In the rows, 128 means zero.
Each path below is one point turned by a fixed rotation once a step. After each direction that follows a path, write how fast that rotation turns it, in deg/step (0 if it stays still).
Each turn is a multiple of 5 degrees from 10 to 175, or 0.
Each row of a path follows its step; steps can be skipped.

step 0: [136 120 129 147 127 120 125 117 132 125 117 119 119 136 129 132 122 125
 131 130 138 130 133 134 129 135 133 125 115 134 133 129 141 137 131 130
 121 122 117 105 133 120 116 117 132 122 141 123 125]
step 1: [139 132 133 125 135 120 136 118 129 114 126 121 129 120 122 138 122 130
 128 133 120 132 139 121 125 131 145 132 125 133 127 112 126 128 137 134
 126 123 114 117 122 143 137 121 133 150 122 131 129]
step 3: [133 134 115 130 129 133 139 138 129 124 112 134 140 128 136 138 129 113
 121 126 129 126 108 133 134 125 122 135 114 131 139 127 137 129 135 129
 127 122 131 124 125 115 132 131 131 128 151 131 133]
step 10: [132 126 130 121 128 130 116 111 127 132 136 111 132 114 133 142 136 124
 132 120 129 128 126 139 119 134 135 122 142 133 136 128 120 122 124 120
 131 120 128 123 119 134 137 117 119 139 140 119 119]
step 12: [152 124 130 119 125 122 131 135 130 125 117 133 138 143 132 127 125 137
 134 129 139 128 128 137 133 127 136 122 107 135 129 118 131 126 135 134
 128 128 125 128 134 149 139 137 130 128 137 127 130]
step 13: [135 128 138 140 118 133 130 124 137 128 133 141 141 116 126 137 121 142
 126 129 128 122 131 145 135 128 134 121 127 123 134 121 138 130 114 146
 128 118 125 128 134 126 125 116 118 142 131 121 132]
step 14: [121 138 123 121 133 143 134 131 134 123 122 123 127 127 132 139 118 130
 123 137 108 131 133 122 133 117 126 121 125 132 132 133 123 128 133 143
 117 118 122 120 128 114 125 129 128 130 126 119 155]
step 16: [119 124 131 142 131 119 124 143 128 127 140 140 131 119 142 133 120 118
 117 132 139 131 130 122 134 128 123 119 125 119 130 128 133 131 124 132
 139 131 131 117 121 122 113 131 118 124 141 119 111]
step 18: [126 127 122 128 137 117 132 108 141 140 124 117 125 114 126 137 131 135
 137 121 123 131 139 129 118 119 134 139 126 143 121 122 127 120 119 129
 141 124 129 125 133 135 125 132 133 131 124 126 109]
Speeds:
[127 133 128 131 129 126 129 128 128 128 129 130 128 126 130 126 132 125
 127 126 126 130 123 128 133 126 127 125 132 129 125 128 124 130 134 130
 125 128 130 129 129 125 130 128 125 132 129 128 129]
60
[128 131 128 132 129 128 130 127 127 125 129 124 126 127 128 129 127 125
 127 130 129 126 130 125 129 130 127 126 132 125 127 125 131 127 132 127
 126 127 125 125 127 128 128 131 132 126 126 124 121]
45
[130 127 124 131 128 127 129 126 128 125 131 129 133 127 128 130 134 128
 127 129 127 130 133 126 127 128 127 124 127 129 127 127 130 124 125 128
 125 133 130 131 126 131 128 126 127 131 129 130 126]
125
[125 129 129 129 124 128 130 131 129 124 127 127 127 128 131 132 133 127
 130 129 127 129 124 129 125 128 125 127 124 124 126 130 126 130 129 124
 133 128 123 131 130 132 126 129 128 129 129 127 129]
85
[132 129 126 129 124 128 128 126 128 126 128 124 130 132 129 123 125 123
 127 130 126 128 128 126 127 123 125 130 124 127 128 131 128 128 129 127
 124 129 127 126 128 123 125 129 128 130 129 129 130]
130
[123 127 129 126 125 128 129 127 128 124 129 131 126 130 134 128 129 130
 127 131 125 126 129 127 130 129 129 125 128 126 130 129 127 127 125 124
 125 125 132 125 131 124 131 126 125 126 125 129 127]
125
[130 123 127 128 127 130 126 128 125 126 129 131 128 129 125 127 131 126
 131 132 127 126 128 128 135 129 127 129 126 128 126 124 127 134 125 130
 127 124 127 128 130 129 125 130 129 127 131 129 125]
85

step 0: [139 135 136 127 122 128 126 145 118 128 134 134 119 135 115 122 127 111
 109 125 139 137 123 115 121 127 135 141 116 116 121 115 141 132 131 132
 136 137 136 126 133 122 129 125 126 135 123 120 128]
step 1: [122 136 115 127 119 133 131 136 131 133 116 133 124 134 128 122 123 120
 123 129 125 108 136 129 128 109 136 121 124 142 125 132 125 142 130 119
 146 124 133 123 130 125 131 113 130 132 140 146 119]
step 4: [122 132 129 130 118 107 137 131 122 128 134 139 116 137 123 124 133 145
 130 140 137 124 119 130 134 127 124 135 121 132 121 127 130 148 145 140
 141 135 115 135 130 120 140 122 131 134 133 127 130]
step 6: [145 140 134 135 123 123 127 133 128 118 136 125 114 123 110 131 135 119
 122 128 131 116 124 131 125 127 122 106 115 136 125 135 123 123 139 130
 130 139 120 122 128 134 133 113 125 126 118 133 144]
step 10: [122 132 133 127 129 141 126 136 134 143 124 125 101 139 122 137 137 126
 129 125 130 113 130 134 123 123 125 133 118 124 136 126 113 148 121 140
 138 129 132 129 131 132 126 126 133 123 132 141 138]
step 14: [123 133 135 126 131 136 130 119 128 128 122 119 121 128 122 128 129 133
 118 120 118 128 126 124 117 125 116 119 123 127 117 126 117 141 141 142
 110 153 124 129 111 124 133 128 122 118 127 138 118]
step 17: [132 140 117 133 126 122 132 138 119 129 121 136 129 124 105 138 136 121
 118 117 115 126 135 132 121 113 127 116 112 132 137 131 127 136 125 130
 118 134 140 134 142 130 131 120 128 117 130 125 138]
step 19: [113 118 126 130 117 127 124 134 120 132 113 143 113 123 121 132 118 122
 118 125 129 126 127 142 134 135 126 142 118 132 122 118 125 147 128 129
 132 136 128 136 124 109 129 120 130 125 136 127 141]
step 20: [128 145 128 125 138 119 140 125 138 125 144 129 132 123 121 125 136 120
 127 135 117 113 138 126 133 128 137 137 125 124 123 117 132 147 127 131
 133 138 132 143 126 129 131 120 115 122 136 130 108]
Speeds:
[129 125 131 125 126 132 126 127 127 126 130 131 129 134 125 125 133 127
 127 127 130 124 129 129 126 130 126 131 130 127 131 131 124 127 130 128
 122 130 127 129 126 127 128 129 130 129 127 129 131]
95
[128 127 129 124 129 130 130 128 128 129 132 130 128 125 129 131 130 130
 128 126 127 131 130 126 125 123 125 130 126 123 127 128 127 132 128 125
 129 128 130 131 131 127 128 131 130 126 129 122 130]
145
[132 132 127 126 127 127 127 131 133 125 129 127 128 128 128 129 129 130
 130 128 123 123 130 127 127 127 124 126 129 134 130 125 128 126 129 127
 127 124 133 131 128 126 128 132 128 126 127 130 129]
95
[124 134 123 131 128 131 129 128 126 125 123 131 132 130 129 127 129 126
 129 126 126 128 126 130 130 127 128 130 128 129 126 128 129 125 124 124
 128 129 125 129 129 125 128 129 132 127 126 125 130]
175
[133 126 127 128 126 127 125 130 133 128 127 129 126 130 128 129 125 127
 130 128 131 126 128 126 123 127 126 130 128 128 127 127 127 125 124 126
 133 129 122 126 128 127 130 127 124 131 125 125 130]
120
[124 127 133 133 125 130 125 132 128 125 123 127 128 128 131 130 128 126
 129 130 125 130 131 124 125 128 128 128 131 127 129 131 129 130 126 132
 126 129 131 128 130 126 128 127 125 129 129 129 130]
155

step 2: [131 129 124 120 122 141 122 115 126 131 128 132 125 120 143 132 124 131
 116 126 123 122 136 111 134 144 132 134 126 122 131 148 133 133 140 130
 145 129 117 126 119 124 119 132 146 140 123 123 131]
step 3: [134 131 124 124 110 136 123 133 146 140 139 120 135 120 136 126 127 126
 124 132 142 137 122 124 128 133 131 130 125 115 117 118 118 141 139 131
 132 122 112 126 131 121 123 128 143 130 111 129 139]
step 5: [140 114 125 118 116 147 126 133 118 125 127 124 133 118 132 133 115 128
 131 125 128 127 135 116 133 139 122 143 125 130 138 137 130 131 143 129
 130 145 110 131 116 134 127 128 136 141 121 130 133]
step 8: [139 127 130 119 107 146 121 140 125 123 122 123 137 118 126 124 130 129
 133 128 128 150 124 120 118 132 121 128 125 125 137 140 136 139 142 134
 139 141 116 121 126 137 134 132 126 130 123 132 136]
step 9: [126 133 133 116 122 135 128 129 127 136 128 132 125 103 126 122 126 136
 124 132 125 150 141 124 147 124 132 129 108 131 121 129 132 139 134 120
 139 119 123 134 134 129 135 126 130 137 131 133 144]
step 11: [144 135 129 112 118 143 125 128 142 121 130 127 142 115 125 120 135 126
 142 132 126 151 119 124 123 123 128 135 134 110 130 136 130 134 133 132
 130 127 124 126 113 123 123 124 123 134 132 126 138]
step 14: [136 138 139 119 119 137 140 127 140 120 119 133 144 121 123 113 131 112
 144 128 135 139 120 113 143 131 127 132 126 128 125 133 126 138 129 136
 132 117 125 133 121 116 131 126 133 137 135 134 133]
step 18: [131 130 120 127 126 143 135 120 132 137 117 129 130 116 133 128 126 131
 127 137 148 138 126 112 124 127 138 123 128 127 129 139 130 122 134 145
 138 123 118 111 126 141 122 127 141 136 113 120 134]
step 19: [125 136 138 125 121 137 126 132 144 134 138 133 126 116 131 124 128 123
 110 130 145 146 137 117 125 121 137 137 124 124 130 137 120 142 129 139
 128 132 112 132 118 122 119 132 135 129 142 128 133]
Speeds:
[128 127 132 130 126 131 126 126 128 128 128 129 129 128 127 132 128 129
 131 130 125 128 129 128 124 127 129 126 120 128 129 128 121 127 132 123
 128 128 127 130 127 128 129 125 127 126 127 126 126]
20
[126 124 132 124 126 124 125 126 123 130 129 129 127 125 127 129 130 126
 128 126 131 129 126 128 129 131 126 128 129 132 132 126 127 123 127 127
 128 129 126 126 130 126 130 128 126 129 128 126 132]
90
[123 129 126 130 128 129 126 132 132 129 126 130 129 129 126 131 130 127
 124 127 126 130 127 129 126 132 126 129 133 125 127 131 127 124 129 124
 129 127 130 128 124 123 127 126 130 126 129 127 131]
85
[123 131 134 127 125 127 129 130 129 132 127 126 128 130 127 126 132 129
 127 130 129 127 130 124 127 130 127 124 128 128 126 129 127 130 129 131
 132 128 128 126 130 129 133 132 131 126 127 130 126]
70
[129 126 126 128 128 127 124 129 128 130 130 125 126 129 132 130 124 126
 124 126 128 130 127 127 126 129 127 129 125 134 124 126 127 127 128 129
 127 133 128 127 126 126 124 131 133 128 126 129 127]
20
[126 130 127 127 122 129 128 130 128 125 131 127 127 128 129 126 129 121
 131 126 130 127 127 133 125 128 126 133 124 124 131 129 129 128 127 128
 129 129 127 131 129 125 129 131 129 130 129 129 127]
130

step 0: [131 122 124 130 118 121 123 123 126 123 122 126 119 125 125 144 135 134
 126 130 121 115 131 125 118 128 118 134 120 128 124 123 139 120 135 134
 113 118 129 153 119 118 135 124 119 127 123 126 132]
step 1: [124 126 131 133 120 124 132 134 121 118 129 135 124 137 112 138 132 120
 130 123 128 122 131 122 142 126 119 147 112 131 126 124 130 134 122 126
 132 134 128 139 125 117 129 144 142 118 125 126 120]
step 2: [138 125 110 134 118 128 129 129 119 134 130 130 117 134 137 134 136 117
 129 129 125 141 129 122 139 137 121 132 119 123 124 130 139 134 134 143
 116 117 142 134 129 126 138 127 132 133 132 128 118]
step 6: [138 132 115 132 120 125 121 120 130 125 120 134 113 135 132 128 132 124
 127 127 131 135 129 127 128 145 122 124 106 130 121 122 130 125 132 136
 115 125 127 145 136 127 136 135 140 130 117 122 128]
step 9: [136 143 121 139 112 131 126 131 139 121 128 137 127 147 115 132 132 125
 129 133 124 124 123 135 132 132 128 140 118 124 141 125 126 121 126 136
 124 130 134 141 129 117 143 129 136 123 125 133 130]
step 13: [135 129 116 133 105 129 124 129 134 126 128 133 121 130 127 137 133 123
 134 134 130 120 121 128 141 136 124 141 125 135 140 133 135 131 133 132
 118 134 138 142 115 122 130 125 135 127 144 127 117]
step 17: [140 125 122 131 110 134 127 120 121 127 121 129 131 136 133 140 137 120
 131 137 134 123 128 117 134 132 126 142 117 125 132 126 136 133 132 140
 112 121 138 134 125 123 137 130 137 138 117 124 122]
step 18: [130 135 125 126 129 117 132 138 119 129 124 140 120 123 128 144 127 118
 121 126 123 127 129 128 132 123 121 131 110 139 121 126 123 117 130 143
 117 134 133 136 137 124 137 139 135 113 134 130 118]
step 19: [130 119 123 133 126 124 128 124 121 125 121 129 109 133 113 137 143 120
 122 128 121 126 125 129 132 133 125 124 124 128 121 130 137 130 132 127
 117 114 137 150 113 120 125 127 122 128 137 126 130]
Speeds:
[126 128 129 130 124 130 129 120 130 130 128 131 128 125 134 127 125 127
 129 131 132 126 126 129 130 125 128 126 129 127 127 128 127 126 130 128
 124 129 126 129 131 129 130 126 128 127 125 126 124]
100
[130 129 128 132 132 127 129 124 128 126 124 127 129 134 127 129 130 126
 131 128 130 127 130 127 129 129 130 128 130 128 130 129 124 128 123 130
 129 126 128 125 131 124 127 132 126 128 124 125 126]
135
[127 131 129 128 127 129 130 127 131 131 126 125 123 126 125 128 128 132
 131 129 130 132 127 133 126 129 127 129 130 132 126 128 127 125 126 129
 128 132 130 133 125 125 128 129 127 130 128 123 131]
115
[127 128 127 129 129 131 126 126 125 127 127 128 132 124 128 128 128 129
 126 126 130 132 127 127 129 128 132 126 130 128 128 123 128 136 126 128
 127 130 131 130 125 122 127 126 131 126 129 129 125]
120
[127 132 128 128 129 130 129 130 124 127 128 127 128 128 127 127 124 125
 128 131 129 127 128 128 128 123 128 129 129 130 128 126 127 126 125 126
 133 133 128 130 128 131 130 133 129 121 127 131 127]
170
[131 131 133 130 128 125 133 130 123 128 129 128 125 125 131 128 127 127
 133 127 129 126 127 128 129 131 127 127 127 132 130 127 127 133 128 129
 127 129 130 127 127 131 129 129 130 134 127 130 126]
70

step 0: [147 128 130 130 131 127 128 123 130 129 115 124 133 122 121 133 135 133
 130 133 127 132 130 127 131 130 114 128 121 143 132 126 114 147 119 122
 133 135 136 131 136 134 135 126 144 145 115 136 141]
step 3: [131 120 124 141 125 128 144 137 121 126 130 133 124 139 125 125 133 133
 136 120 130 121 139 134 126 139 124 120 135 147 142 111 135 135 134 141
 129 117 123 127 144 132 125 126 133 115 122 128 134]
step 8: [140 137 136 130 125 113 119 121 123 132 134 139 128 125 119 126 129 124
 131 134 142 121 131 124 123 125 126 136 117 145 121 130 128 146 134 128
 124 132 147 124 138 127 124 141 133 140 116 132 130]
step 9: [134 131 136 134 123 144 123 134 125 118 128 127 121 122 130 120 141 138
 140 120 122 123 133 129 137 139 147 119 129 129 120 117 119 118 132 133
 117 112 127 119 134 132 126 123 137 123 130 146 124]
step 10: [127 123 114 133 124 120 132 123 136 135 130 130 134 128 113 126 140 116
 145 127 130 131 150 131 124 133 129 137 122 129 129 124 123 141 138 138
 127 140 137 119 130 138 128 125 123 138 143 118 132]
step 13: [121 126 123 135 142 124 139 125 131 112 121 122 113 124 121 138 140 135
 142 132 126 126 130 117 129 121 139 119 139 137 121 128 118 136 121 120
 123 123 140 138 133 142 124 119 128 128 122 128 140]
step 14: [133 129 118 124 116 130 143 127 119 122 128 134 138 137 115 125 115 117
 141 137 130 122 128 125 137 134 124 136 133 138 125 120 129 135 143 135
 122 128 130 128 131 127 131 154 132 117 130 138 129]
step 15: [129 128 141 145 123 116 131 118 129 136 124 127 134 130 130 128 140 134
 142 118 136 119 116 129 128 136 151 128 124 126 127 120 119 131 120 121
 130 123 128 134 137 138 141 126 139 127 115 123 126]
step 19: [132 131 132 137 122 131 125 121 115 124 126 117 133 127 139 129 144 144
 131 134 125 137 133 137 124 124 124 128 137 141 131 123 125 146 121 127
 120 130 141 132 130 128 121 134 147 133 111 133 136]
Speeds:
[127 129 126 124 132 125 128 128 127 131 131 126 127 127 128 126 127 128
 128 131 130 126 127 129 129 127 128 123 129 126 126 126 129 133 129 124
 126 131 128 131 126 129 124 128 131 123 125 133 130]
60
[130 125 128 127 131 127 128 128 127 121 129 131 128 127 128 128 124 131
 129 128 126 129 125 126 129 128 129 133 129 129 126 133 127 130 124 127
 126 132 129 130 128 126 133 131 130 127 127 130 131]
55
[127 127 130 129 129 128 125 123 130 130 129 130 126 127 130 129 130 129
 127 130 130 125 128 129 131 122 127 128 124 129 128 128 128 127 123 131
 124 126 125 124 127 126 130 129 128 130 122 131 129]
95
[126 123 131 127 127 126 128 129 133 132 126 130 129 131 130 129 129 126
 129 124 131 129 128 125 127 126 128 132 129 126 127 131 125 130 127 126
 128 129 132 125 126 133 128 124 126 125 128 130 131]
135
[135 128 125 125 129 132 130 130 129 128 124 127 128 126 128 131 126 129
 128 128 126 126 125 124 132 130 128 126 127 127 128 126 128 126 129 126
 130 127 128 125 125 131 129 125 125 130 125 132 127]
160

step 1: [126 141 134 126 135 126 130 131 122 128 119 119 129 122 141 121 121 136
 135 127 137 103 127 140 142 124 134 134 134 121 130 113 135 126 135 127
 142 126 120 127 119 132 135 121 117 138 110 135 117]
step 3: [113 118 126 136 140 129 138 128 131 110 122 131 131 121 122 109 131 126
 134 127 116 119 126 134 132 135 135 137 142 131 121 132 110 124 137 125
 128 129 133 141 132 140 119 115 119 124 136 120 119]
step 4: [132 121 116 125 144 134 131 125 128 121 122 133 105 120 129 129 129 115
 137 133 115 117 120 116 138 116 140 130 130 128 126 133 128 136 119 142
 128 127 122 134 130 132 143 127 129 130 132 112 113]
step 9: [116 135 135 126 145 132 109 129 133 117 116 134 131 121 135 122 112 131
 132 130 125 110 120 132 136 144 134 126 133 114 123 120 131 132 132 132
 130 126 121 127 126 139 138 112 126 123 126 135 112]
step 11: [134 125 128 137 123 130 139 129 126 115 122 116 119 121 117 110 127 128
 137 120 113 112 131 143 141 123 125 141 131 141 132 123 109 131 127 137
 132 133 124 140 127 135 116 123 127 128 121 135 120]
step 13: [121 133 125 139 143 124 138 131 120 125 125 133 112 109 134 135 134 141
 124 123 127 113 125 147 117 131 129 129 136 117 120 120 130 124 118 120
 124 119 130 134 150 127 126 125 123 129 130 116 127]
step 16: [130 125 118 137 134 117 126 133 130 136 134 118 118 122 120 123 108 135
 125 137 120 124 122 142 138 118 115 140 126 117 141 128 136 141 123 125
 143 126 125 135 113 137 141 121 127 131 130 128 125]
step 17: [136 130 143 140 131 120 121 129 134 120 125 132 118 125 120 126 109 131
 141 132 121 107 123 131 138 142 128 129 136 118 119 116 130 126 120 120
 137 123 130 120 122 132 113 120 127 131 120 144 121]
step 18: [123 132 132 120 131 130 150 135 131 127 137 132 109 135 121 115 134 135
 126 125 126 120 123 126 136 118 141 122 147 110 131 124 130 129 138 125
 139 127 135 121 136 137 119 114 121 125 121 129 117]
Speeds:
[126 128 126 127 127 131 127 127 129 127 126 125 128 130 126 124 129 125
 125 128 128 125 128 127 129 128 130 128 127 126 128 131 133 127 129 128
 131 126 128 129 124 126 122 123 124 127 127 134 125]
45
[130 123 127 127 130 127 130 129 127 129 128 126 130 126 128 131 123 127
 127 124 126 128 133 129 128 128 126 127 124 128 134 126 127 125 126 124
 127 128 129 129 128 128 125 124 127 122 130 127 128]
130
[133 127 128 127 129 131 135 127 131 127 129 124 128 128 124 126 127 127
 126 129 126 132 129 125 129 126 130 129 131 130 125 127 125 130 133 131
 125 133 127 129 128 127 125 126 128 127 128 126 130]
95
[126 126 134 126 129 129 132 122 130 125 127 127 127 134 127 128 132 124
 128 129 127 126 126 131 132 130 126 129 129 129 133 128 128 126 126 129
 126 125 126 127 130 130 129 128 127 128 129 127 129]
45
[128 129 129 132 128 127 128 128 133 126 130 130 131 128 128 125 126 130
 124 127 125 128 125 129 125 127 126 132 126 130 128 127 129 123 125 128
 128 131 126 133 127 132 124 133 130 128 131 131 128]
130
[130 134 128 126 126 128 126 124 131 129 130 129 126 129 129 124 125 129
 127 129 128 129 130 127 130 133 124 124 129 125 132 126 128 128 129 127
 131 133 131 125 128 133 129 128 130 127 125 129 128]
40
